In the data rows, the value 500 means zero.
One hidden rule gives every row of this table a label. Here are some rows, each with its label.
600,430,580,527,497,534,473,494 Z674
399,576,515,396,342,546,600,610 Z15
443,440,597,390,472,501,602,513 Z674
509,499,546,481,370,445,445,458 Z15
434,361,709,372,538,723,630,730 Z732
388,364,592,613,387,526,441,654 Z15
530,436,722,566,380,742,494,726 Z15
468,457,392,621,494,463,450,428 Z278
523,342,681,558,445,588,435,637 Z732
611,479,424,515,607,456,523,441 Z278
592,580,260,602,502,357,000,399 Z278
430,560,342,388,406,427,544,643 Z15
602,634,396,592,521,484,390,310 Z278
508,461,399,635,321,422,307,671 Z15
235,527,510,483,302,509,527,574 Z15
442,375,523,579,484,338,355,571 Z732
468,550,639,260,647,491,728,529 Z674
507,610,351,458,468,367,581,591 Z732
391,604,376,409,481,341,588,312 Z278
359,716,334,444,425,461,626,485 Z15
428,473,373,592,460,562,415,665 Z732
378,527,489,348,422,520,670,664 Z15
561,599,599,579,561,699,391,538 Z732
533,302,624,483,540,608,573,563 Z732
462,366,763,412,446,513,709,646 Z732
369,584,424,475,374,456,501,523 Z15
391,452,406,600,397,470,397,446 Z15
507,481,462,577,528,426,418,473 Z674
451,535,521,432,439,491,478,368 Z278
432,578,381,367,417,345,564,649 Z15
429,520,476,412,385,483,542,554 Z15
557,506,536,444,659,416,519,321 Z278
621,465,723,603,501,742,427,484 Z674
420,553,228,580,522,345,441,327 Z278
528,501,543,492,497,601,488,538 Z732
381,364,650,562,412,513,484,696 Z15
606,619,689,363,487,715,600,520 Z674
442,507,446,452,519,540,496,477 Z674
368,526,596,394,354,672,645,917 Z15
634,595,327,744,381,445,194,325 Z278
360,765,408,388,366,379,567,707 Z15
455,449,675,424,619,543,636,427 Z278
513,347,498,697,483,580,377,476 Z674
507,667,540,196,709,289,764,484 Z674
586,455,425,465,637,457,506,421 Z278
576,357,408,767,400,402,298,418 Z278
488,421,536,485,533,470,473,548 Z732
488,453,511,551,480,387,525,755 Z732
519,594,483,479,433,647,494,528 Z15
794,583,325,497,496,388,549,604 Z732
732,408,664,570,484,649,432,512 Z674
466,265,677,783,204,638,326,666 Z15
483,702,111,421,584,151,518,293 Z278
605,362,626,480,525,570,483,411 Z278
315,597,333,435,431,414,537,525 Z15
633,412,633,524,567,670,524,482 Z674
565,431,513,683,468,432,339,551 Z732
529,051,638,435,559,554,637,506 Z674
508,288,576,654,308,503,389,547 Z15
460,503,547,367,388,434,620,562 Z15
517,522,452,672,460,575,374,526 Z674
523,534,492,339,583,529,674,569 Z732
500,367,819,376,612,759,621,828 Z732
522,674,384,350,471,457,626,505 Z674
413,521,525,454,504,528,510,555 Z732
511,445,457,343,611,412,643,475 Z674
532,475,513,408,444,485,588,436 Z278
528,498,530,542,594,589,414,409 Z278
497,406,467,752,377,482,318,578 Z15
796,392,456,803,614,498,133,353 Z278
529,467,700,379,521,534,523,608 Z732
454,537,402,468,574,442,512,602 Z732
405,483,342,538,516,415,461,585 Z732
553,414,677,576,412,587,478,405 Z278
409,610,241,391,497,374,508,404 Z278
634,723,513,771,402,612,367,492 Z15
528,385,570,896,400,429,377,598 Z15
620,406,633,556,494,613,382,439 Z278
610,402,734,599,518,581,431,262 Z278
502,581,464,311,642,448,713,436 Z278
481,487,426,569,436,592,355,553 Z732
649,562,599,539,442,685,445,490 Z674
The hidden rule looks at only part of the columns. Which column or columns, counting from 0, in order?
4 7
Which label does each new row get?
446,415,567,555,512,593,419,339: Z278
398,622,353,272,528,341,659,578: Z732
388,531,560,493,217,552,506,646: Z15
401,652,363,587,440,400,320,548: Z732
632,514,578,491,479,478,487,400: Z278
526,528,504,356,663,543,807,439: Z278
555,390,466,657,617,580,385,462: Z674
463,607,352,640,435,451,409,520: Z15
480,610,536,373,561,407,668,440: Z278
672,553,467,612,447,622,320,299: Z278
475,577,327,403,495,446,510,605: Z732
444,695,262,355,553,417,676,336: Z278
415,548,469,546,803,491,474,494: Z674
403,570,416,413,566,401,565,447: Z674
A new table starts here. Its rows get labels from a new hidden rule, each label after its row.
532,588,570,510,306,315,345,696 raft
627,488,591,475,437,469,414,604 crow
759,580,711,546,369,303,324,692 raft
472,411,396,461,411,590,693,585 raft
568,379,431,373,488,663,637,416 raft
480,525,622,608,610,390,394,488 raft
526,444,401,342,558,687,639,397 raft
592,513,601,532,636,448,403,494 crow
339,502,208,317,415,693,831,365 raft
475,496,487,372,395,550,513,488 kite
629,569,641,484,499,393,365,650 raft
323,552,319,435,623,589,565,329 kite
505,490,523,665,498,433,438,547 raft
529,588,627,653,591,301,318,581 raft
604,555,487,287,462,592,597,412 crow
461,535,518,565,526,441,447,612 raft
433,518,340,276,334,698,785,414 raft
560,633,530,523,625,442,502,600 crow
547,535,502,415,347,418,446,651 raft
439,495,447,602,648,623,659,365 raft
380,410,428,390,661,607,607,407 crow
500,450,404,340,721,746,582,346 crow
373,413,383,375,603,689,683,350 raft
653,544,630,588,284,300,419,667 raft
330,335,400,593,464,553,527,525 kite
499,483,450,477,540,445,499,487 raft
459,504,476,444,606,533,560,449 crow
581,588,686,443,633,367,330,585 raft
665,588,783,713,616,266,225,534 raft
698,661,659,651,517,375,369,484 crow
624,532,653,562,598,463,316,509 crow
459,613,375,398,512,700,714,367 raft
451,539,481,377,477,517,543,406 raft
634,508,508,361,241,449,542,580 raft
439,509,418,451,477,508,520,522 raft
536,403,496,396,492,511,488,494 raft
517,582,531,607,450,428,571,514 raft
460,475,469,650,519,460,486,488 raft
553,539,568,374,661,455,435,573 crow
526,489,498,333,304,525,609,707 crow
539,337,530,551,505,568,509,489 raft
501,365,440,380,324,498,520,656 raft
462,528,494,666,376,389,392,457 kite
381,330,485,515,442,506,464,570 kite
396,315,373,536,386,519,480,414 kite
605,543,660,599,280,189,307,855 raft
685,588,780,458,637,345,288,615 crow
593,526,562,438,394,321,426,676 raft
826,818,835,777,628,257,379,441 crow
517,562,512,552,313,402,482,467 kite
481,532,408,457,442,569,566,453 kite
342,427,328,385,352,594,592,593 kite
602,445,618,704,445,375,287,710 crow
437,561,524,557,475,422,420,536 raft
407,447,339,471,482,627,590,399 raft
343,354,452,478,537,481,451,612 raft
559,558,512,512,242,396,354,650 raft
592,685,710,583,497,367,359,479 raft
592,508,578,388,509,396,357,600 raft
474,463,506,592,391,491,515,565 raft
444,433,467,350,578,537,544,436 raft
758,562,608,469,511,401,397,634 crow
495,487,573,466,578,419,428,538 raft
449,679,518,484,343,420,533,467 kite
469,565,431,493,433,549,568,421 kite
353,437,302,561,279,565,695,542 raft
418,447,284,257,548,754,707,274 raft
476,362,575,663,563,382,327,642 raft
470,401,445,424,363,573,632,515 raft
535,447,480,452,430,482,414,572 raft
599,471,602,650,548,446,405,505 crow
543,540,536,536,633,490,484,517 crow
393,524,425,518,559,496,447,422 kite
528,455,539,395,566,584,509,452 crow
443,484,509,571,390,424,447,558 kite
588,534,735,794,387,195,232,649 raft
658,594,659,673,694,409,441,423 crow
496,454,451,558,554,469,446,603 crow
581,561,569,492,563,391,372,648 raft
663,492,542,438,336,491,572,620 crow
Which label does each new row get?
445,650,456,463,408,543,618,446 kite
520,373,456,483,464,571,510,603 raft
558,664,621,604,753,438,393,366 crow
512,359,424,415,541,584,588,450 raft
656,473,528,487,469,650,549,234 raft
480,400,460,411,427,558,592,637 crow
517,582,558,533,684,451,485,496 crow
555,541,554,678,556,476,452,365 raft
584,649,618,562,713,474,466,464 crow
232,389,290,371,665,722,583,319 kite
626,565,583,334,325,408,369,722 raft
155,312,237,410,394,618,623,512 kite
648,559,590,457,668,625,579,287 crow
342,572,371,521,482,556,626,395 kite
298,467,287,381,478,692,750,363 raft
507,508,513,464,547,522,473,384 raft
614,585,598,684,488,367,459,570 crow
A new table starts here. Its rows get labels from a new hidden rule, each label after its row.
569,521,557,702,470,531,507,508 d
425,364,277,460,254,594,493,326 q
411,503,503,581,577,379,695,522 z
397,471,516,623,585,370,667,488 d
409,480,530,567,612,300,683,470 z
686,477,675,572,332,488,343,453 g
392,495,432,382,576,595,437,578 i
429,496,407,398,554,328,500,451 g
480,488,394,246,597,613,570,578 q
453,472,482,612,590,385,617,506 z
412,487,446,367,563,196,497,405 g
671,457,645,581,318,481,375,428 g
585,560,540,461,544,570,408,540 i
573,578,616,485,546,508,368,517 g
475,509,431,302,587,232,578,450 q
325,625,381,403,693,602,440,561 i
375,466,498,566,612,347,688,476 z
380,581,509,598,608,318,732,585 z
408,505,559,617,609,362,738,653 i
434,316,285,440,216,622,526,351 q
468,484,553,516,623,393,682,673 z
599,575,594,518,590,547,353,528 i
370,529,402,480,575,620,438,589 d
690,481,606,495,399,495,375,476 g
565,583,547,463,542,547,337,513 d
388,510,543,671,555,291,659,497 d
703,553,671,498,364,502,348,424 g
472,499,472,277,603,609,513,582 q
511,511,409,256,600,666,518,606 q
398,575,332,449,565,651,389,543 d
423,473,449,274,591,602,476,530 q
377,484,516,657,597,288,700,491 z
443,471,475,347,551,257,493,454 g
582,481,520,646,415,533,626,431 g
708,477,670,463,348,461,370,450 g
595,617,620,457,558,523,388,539 i
461,469,451,288,585,257,564,460 q
543,573,558,639,483,596,462,525 d
320,576,399,424,570,594,416,563 d
747,524,706,532,394,514,358,488 g
468,508,443,261,583,588,473,526 q
457,346,293,473,228,659,476,317 q
368,600,311,378,681,635,485,549 z
605,493,578,717,435,499,553,490 q
573,458,580,746,425,521,515,500 q
397,513,516,648,584,349,682,528 z
590,597,603,438,601,576,339,567 z
447,489,409,317,546,666,401,562 z
749,554,660,429,385,482,379,417 q
701,515,638,509,410,441,338,403 g
434,489,424,385,487,615,420,586 i
374,564,376,440,641,618,516,572 i
391,573,395,500,566,644,434,591 d
689,511,646,509,394,512,377,483 g
471,360,305,411,201,605,521,274 q
327,512,427,376,618,572,467,553 i
470,337,324,468,235,599,499,303 q
597,577,551,505,500,630,314,489 d
365,526,532,560,628,336,675,537 z
719,540,702,457,399,462,315,479 q
537,507,526,571,472,571,487,505 g
481,325,328,509,172,625,512,279 q
404,476,473,327,539,195,561,466 q
363,464,510,573,596,316,662,520 z
733,513,717,507,355,468,368,452 g
725,483,636,452,391,534,310,461 g
484,520,605,595,654,339,759,659 z
448,312,339,494,245,619,526,377 q
481,504,477,321,552,640,430,600 q
739,543,692,481,394,514,343,493 q
602,500,570,638,464,497,559,463 g
700,478,686,523,367,414,360,413 g
363,545,431,383,688,539,499,535 i
382,473,507,630,623,311,637,490 z
725,526,669,483,420,481,346,475 q
432,530,498,333,512,265,466,448 g
626,489,585,671,525,498,563,496 g
498,511,466,380,561,259,552,438 q
369,597,353,386,670,650,453,577 z
372,439,525,567,606,315,709,493 z
398,580,378,513,573,627,471,582 d
339,483,470,583,568,350,726,522 z
604,530,649,688,464,506,539,498 g
608,472,558,696,432,554,516,476 g
570,574,582,526,557,580,365,510 d
Which label does each new row get?
392,507,523,598,586,353,664,508: z
493,455,606,587,582,341,719,593: i
599,487,565,759,475,577,618,524: d
413,335,305,460,201,551,484,314: q
404,443,415,337,567,579,476,582: z
365,490,518,624,605,342,665,509: d
345,591,342,475,535,654,456,526: d
507,475,506,699,431,564,482,460: d
336,598,405,450,653,586,488,598: i
702,487,688,539,365,470,395,403: g
434,462,512,330,539,535,451,549: q
595,563,594,533,564,532,356,506: d
756,539,660,460,425,418,428,484: q
398,527,297,455,598,652,478,598: i
377,610,352,398,626,593,465,554: i
574,527,538,691,404,596,604,510: g
621,501,536,684,461,554,553,494: g
369,455,534,602,633,304,726,551: z
490,539,426,339,570,300,498,476: i
409,447,383,345,557,628,494,532: z
563,507,608,752,379,511,518,517: q
465,499,627,608,546,342,719,635: i
385,552,398,439,625,611,503,569: i
780,536,620,480,443,522,329,466: q
370,503,349,398,642,624,485,581: i
478,531,621,604,641,349,736,647: z
486,480,454,278,539,607,459,529: q
615,462,574,745,423,566,571,475: q
458,376,320,466,204,605,515,311: q
388,324,356,432,224,559,487,341: q
661,458,638,576,354,467,387,451: g
582,503,555,721,490,517,521,522: d
759,521,682,481,399,488,387,466: q
